In the data rows, 128 means zero.
Here is a table of points, one per row:
[104  88  93 160 126 159 158  95 133 138 130 130 117 142 146 107 130 153 132 108 146 126 109 128 148 143 119 151 151 102  99 134 158 135 123 132 105 151 140 127 135  95 126  97 124 150 172 164 149 134 135 174 146 146  80 113  83 125 109 125 139 146 155 117]
[132 109 116 135 157 117 140 119 149 109 100 116 111 119 139 149 118 114 135 125 144 115 121 128 148 118 150 126 129 123 105 145 102 130 154 129 103 145  97 102  94  90  76 112 142 156 128 156 118 150 157 159 183 150  93  68 131 107 104 118 109  89 145 147]
[110 112 111 120  61 117 135 153 118 131 122 159 168 163 150 113 133 132 123 105 108  95 119 112 116 136 123 117 134 135 133 154 109 160 180 152 153 150  99  90 135 128 145 148 126 122  84 159 162 155  80 109 117 107 147 162 152 153 112 121 103 126 115 138]
[139 128 130  88  89 120  85 120 204 134 146 127 174 144 154 157 161  54 100 112  85 104 104  83  87  87  74 176 171 152 158 161 137 120 101 145 134 151 186 172 146 153 132 152 118 131 108  89  28  44 106 127 116  71 115 140 126 163 158 173 146 123 123 109]
[108  93 137  99 118 135 140  77  96 118 153 121 136 115 158 138 103 132 115 103 122 110 118 127 127 133 141 107 126 115 158 132 148 146 140 176 163 104  66 129 136  98  98 153 142 109 121 127 136 126 116 143 124  95 129 161 101  88 101 129 116  80 122 150]
[111 107 114 138 157 157 120 127 136 106 113 142 104 146 127 120 145 151 109 152 119 141 116 121 153 152 175 143 117 138 140 100 149 147 105 115  88 132 130 120 140  87 108  76 113 131 128 168 116 117 135 135 154 165  61 113 107 132 130 128 143 141 110 137]
[156 178 173 134 120 100 132 171 149 105 126 101 134 106 132 120  90 150 136 130 163 169 170 145 163 119 117 119  88 133  83 122 139 112 113 104 112 103 129 127 160 132 105 122 113 104 140 128 111 154 107 122  98 126 125 155 144 146 133 152 129 165 161 131]
[110 122 123 123 120 127  99 143 171 139 163 120 154 128 133 162 130 148  98  86 104 124 126 120  93 108 143 131 124 171 137 160 117 148 181 126 168 177 124  84 120 125 129 173 119  91 110 115 140 134 114 111  87 150 159 155 145 100 109  78 150 155  97 119]
[145 134 103 119 113 105  86 116 153 148 187 145 132 128 157 173 145  66 123 100 112 118  97 108 125 108 148 158 151 134 181 153 120 158 140 122 121 150 117 121 113 164 172 124  90  83 116 105 167  99 114 108  98 131 129 148 159 156 131 127 114 156 136 128]
[162 116 122 120 131  92 120 135 143 165 130 152 156 173 168 140 117 137  74 103 111  95 124  97  99  76 147 130 174 146 165 140 120 165 149 127 155 140 114 130 136 168 169 154  93 100 127 117 136 149 105  82 135 151 143 116 151 148 124 128 103 115 117 102]
[137 122 165 145 147 123 162 194 107 134  97  99  98 112  85 128 144 113 112 153 157 165 120 111 112 117 131  94 136  90 115 114 119 127 106 130  86 105 152 120 144 124 113 127 122 111 126 128 142 136 101 144 112 137 149 107 127 109 160 125 161 134 174 159]
[161 144 168 140 141 150 124 112  96 109  76 131 142 102  92 119  78 139 158 159 161 146 169 166 165 121 122 123  87 106 135 134  81 126 124 144 103 113 154 168 175 145 168 156 140  92 104  92  95  99 149 113 114 141 160 152 152 137 148 136 142 177 154 110]
[127 101 107  95 118 126 114  91 142  97 122 109 142 122 126 105 107 125 120 130 137 101 135 150 126 144 115 109 114 152 139 104 146 141 131 164 116 113 121 110 125 131 119  70 156 192 180 146 167 127 138 149 156 132 116  90 122  97 139  91 123 117 107 158]
[140 167 119 135 148 111 155 189 116  94 112 121  89 123 134 122  92 119 120 118 118 165 134 162 114 125  92 126  96  92 129  90  90 109 104 100  85 128 117 156 139 149 156 116 125 137 132 105 110 140 156 123  99 112 128 150  96 127 145 119 163 128 176 132]
[ 98 101 128 152 171 133 112  99 115 141 138 137 116 105 108 143 113 125 116 148 130 121 102 153 127 125 110 150 103 120 140 108 159 138 121 123 136 137 126 108  84 126 116 105 180 176 134 171 114 126 115 153 143 147 109  87 121 140  96 110  83 130 123 172]
[147 127 161  86  85 121 143 127 116 137 145 167 122 163 134 108 141 152 133 115  90 127  82 110  91 146 163 150 143 139 160 146 117 139 154 175 147 110 112  92  88 149 125 151 118 135 144 122 122 148 125  99 127 134 127 143 157  86  91 112  94 149 128 104]
[125 142 132 126 110 140 167 164 110 136 118  93  97 126  92 100  98 105 121 113 119 173 166 156 157 146 140 136 128 108 125  95 155 113  81  85 139 139 160 156 111 133 117 107  90 129 107 143 143 148 147 129 127 103 143  99 135 112 145 136 159 129 144 128]
[130 101 114 155 113 123 138 130 129 157 133 166 159 135 121 142 107 157 120 120 118 130  99  85 120 118 150 121 102 154 153 160 154 127 141 165 144  82  88 135 104  92 147 149 134 152 141 143 142 132 148  86 123  86 144 157 138 119  88 132 139  89  89 152]
[156 147 141 150 147 139 137 164 126 141 130 109  95  97 130  85 131 153 116 142 166 126 164 171 122 152 109 118 128 102  89 122 115  81 137 135 102 133 119 161 139 167 132 127 116 111  87 106 125 120 148 123 141 147 166 169 122 120 166 176 164 149 161 147]
[ 90 110 138 136 121 146 137 154 105 127 114 137 144 134 137 157 150 152 161 140 128 133 151 152 145 142 108 117 101 121 132 102 120 142  96 100 102 146 136 134  92  91 120 123  96 124 159 115 150 150 114 145 198 149 104 113 118  97 145 113 140 108 150 124]
[122  99 143 158 119 120 151 141  97 101 104 131 135  86 101 142 155 141 124 136 151 125 139 148 107 146 164 108 144 130 111  83 132 148 125  74 122 151 152 138 103 142  93 117 130 143 162 127 121 126 167 139 133 151  87 115 117 134 103 157 145 132 129 134]
[139 146 145 144 122 102 114 116  94 104 160 138 167 154 145 136 149 133 115 101 118  94 122  87 103 163 138 154 144 157 138 149 148 114 129 174 125 134 106  92 123 125 157 159 139 105 123 167 131 162 149 121  92  94 154 111 135  96 127 111 120  92  91 129]
[121 137 164 145 139 136 151 141 129  89 124 103  92 124 103 114 127 125 167 159 157 151 126 126 160 114  73  66 118 125 124 142 119  81 135 111 135 124 131 143 150 159 156 125  80 121 120 128  91 124 158 130 107 158 170 126 156 166 164 163 133 167 140 109]
[ 95 103 107 116 174 146 143 111 126 138 111 119 136 148 123 135 117 150 139 112 103 109 101 127 157 160 150 145 111 145 113 150 144 118 150 115 139 102 120 117 124 106 109  76 158 137 172 136 149 111 125 152 140  79 130 117 127 147 134  95  86 111 110 163]
[129 118  94 104 138 119 114  94 109 141 147 117 149 150 122 121 149 160 139 137  99 119 128 112 154 140 107 146 150 117 111 142 137 148 128 123 157  67  95  94 103 110  95 102 163 160 130 146 135 117 171 111 106 131 167 134  72 111 124 103 103  81 112 127]
[138 130  97 113 137 150 130 117 133 115 121 165 129 154 124 147 144 119 168 138 129 115 115 140 114 130 154 108 149 145 147 115 142  96 137 174 178 107 106 140 102 105  88 127 172 119 151 167 134 145 118 102  96  88 137 146  77  91 134 125  78 114 114 135]
[171 144 147 157 140 141 127  93 125 128 112  79  94  80 127  93 104 153 171 167 130 119 143 151 157 151 125 111 111  91 138 116  82  72 116 133 125 137 149 130 165 152 129 172 119 131 124 115 119  92  90  95 111 169 151 136 180 185 157 163 171 124 132  46]
[102 135  93 136 121 148 121 146  93 125 133  94 132  96 118 100 145 130 148 138 106 151 140 115 120 124 137 106 106 125 114 148 156 124 104  84  91 146 140 129 137 130  91 130 153 126 125 119 148 143 147 132 194 139  67  88 100 114 101 121  95 140 143 151]
[ 90 145 143 119 123 152 136 135 147 118 117 122 135 117 108 101 143 107 117 138 135 143 164 135 104 110 155 151 109  94  78  84 143 116  90  91 126 101 111 135 134 125 138 120 117 111 155 119 133 164 137 138 164 161 102 124 125 143 146 128 132 133 141 169]
[169 158 107  86 128  91 121 123 144 175 132 161 166 155 169 170 161  63 118 137 131 110 112 111 121  85 117 159 149 169 126 145 147 124 129 117 170 177 151 133 127 155 164 165 119 133  67  90 137  79 109 113 127 113 107 147 145 133 106  99 164 134 121 124]
[143 156 108  84  80  81  72 101 174 176 149 171 119 140 150 151 174  97  87  82 134 123  99 119 100  90  75 162 161 138 130 133 105 139 154 129 140 167 183 140 172 124 134 121 124  87 112  68  89  61  86 115 125 102 142 103 151 162 133 119 127 141 121 118]
[ 91 126 123 145 155 138 131 100 142 144 150 163 127 122 128 101 146 144 167 141  99 119 133 137 156 116 155 128 151 121 153 123 139 146 159 154 155 109 128  97 137 113 116 119 181 172 146 117 137 168 141 176 102  92 128 102  91 112 128 137 121  94  92 144]
[155 156 138 163 149 134 115 102  98  98 118 117  97 116  77 104  82 109 134 169 157 162 136 156 130 155  86 105 117 127  95 159  83 116 130 117 129 113 123 161 149 143 168 139 121 121 105 110 103 119  99 139 127 180 142 178 190 159 161 166 141 138  45   5]
[ 99 147 147 123 135 154 120 150 129 133 119  87  85 126 133 148 123 147 138 136 165 130 165 102 133 150 141 102 128 137  97  86 119 149  86 106  97 107 171 161 111 118 143 138 119 150 112 145 154 153 145 152 127 115 142 129 102 139 102 136 117 146 172 133]
Along one direction, these points spread out more than along any other. Take the direction at right angles to it along which they spread out most. Go by this last direction. How far along it is each point below, from 0 to 99? 50 is the average, and the first point above lies past it. One standard deviation of the points above along it is 16.
[110 112 111 120  61 117 135 153 118 131 122 159 168 163 150 113 133 132 123 105 108  95 119 112 116 136 123 117 134 135 133 154 109 160 180 152 153 150  99  90 135 128 145 148 126 122  84 159 162 155  80 109 117 107 147 162 152 153 112 121 103 126 115 138] 48
[139 146 145 144 122 102 114 116  94 104 160 138 167 154 145 136 149 133 115 101 118  94 122  87 103 163 138 154 144 157 138 149 148 114 129 174 125 134 106  92 123 125 157 159 139 105 123 167 131 162 149 121  92  94 154 111 135  96 127 111 120  92  91 129] 54
[122  99 143 158 119 120 151 141  97 101 104 131 135  86 101 142 155 141 124 136 151 125 139 148 107 146 164 108 144 130 111  83 132 148 125  74 122 151 152 138 103 142  93 117 130 143 162 127 121 126 167 139 133 151  87 115 117 134 103 157 145 132 129 134] 59
[ 98 101 128 152 171 133 112  99 115 141 138 137 116 105 108 143 113 125 116 148 130 121 102 153 127 125 110 150 103 120 140 108 159 138 121 123 136 137 126 108  84 126 116 105 180 176 134 171 114 126 115 153 143 147 109  87 121 140  96 110  83 130 123 172] 69
[110 122 123 123 120 127  99 143 171 139 163 120 154 128 133 162 130 148  98  86 104 124 126 120  93 108 143 131 124 171 137 160 117 148 181 126 168 177 124  84 120 125 129 173 119  91 110 115 140 134 114 111  87 150 159 155 145 100 109  78 150 155  97 119] 42
[104  88  93 160 126 159 158  95 133 138 130 130 117 142 146 107 130 153 132 108 146 126 109 128 148 143 119 151 151 102  99 134 158 135 123 132 105 151 140 127 135  95 126  97 124 150 172 164 149 134 135 174 146 146  80 113  83 125 109 125 139 146 155 117] 68
[121 137 164 145 139 136 151 141 129  89 124 103  92 124 103 114 127 125 167 159 157 151 126 126 160 114  73  66 118 125 124 142 119  81 135 111 135 124 131 143 150 159 156 125  80 121 120 128  91 124 158 130 107 158 170 126 156 166 164 163 133 167 140 109] 32
[ 95 103 107 116 174 146 143 111 126 138 111 119 136 148 123 135 117 150 139 112 103 109 101 127 157 160 150 145 111 145 113 150 144 118 150 115 139 102 120 117 124 106 109  76 158 137 172 136 149 111 125 152 140  79 130 117 127 147 134  95  86 111 110 163] 70
[162 116 122 120 131  92 120 135 143 165 130 152 156 173 168 140 117 137  74 103 111  95 124  97  99  76 147 130 174 146 165 140 120 165 149 127 155 140 114 130 136 168 169 154  93 100 127 117 136 149 105  82 135 151 143 116 151 148 124 128 103 115 117 102] 37
[ 91 126 123 145 155 138 131 100 142 144 150 163 127 122 128 101 146 144 167 141  99 119 133 137 156 116 155 128 151 121 153 123 139 146 159 154 155 109 128  97 137 113 116 119 181 172 146 117 137 168 141 176 102  92 128 102  91 112 128 137 121  94  92 144] 69
[156 178 173 134 120 100 132 171 149 105 126 101 134 106 132 120  90 150 136 130 163 169 170 145 163 119 117 119  88 133  83 122 139 112 113 104 112 103 129 127 160 132 105 122 113 104 140 128 111 154 107 122  98 126 125 155 144 146 133 152 129 165 161 131] 39
[138 130  97 113 137 150 130 117 133 115 121 165 129 154 124 147 144 119 168 138 129 115 115 140 114 130 154 108 149 145 147 115 142  96 137 174 178 107 106 140 102 105  88 127 172 119 151 167 134 145 118 102  96  88 137 146  77  91 134 125  78 114 114 135] 65
[102 135  93 136 121 148 121 146  93 125 133  94 132  96 118 100 145 130 148 138 106 151 140 115 120 124 137 106 106 125 114 148 156 124 104  84  91 146 140 129 137 130  91 130 153 126 125 119 148 143 147 132 194 139  67  88 100 114 101 121  95 140 143 151] 65
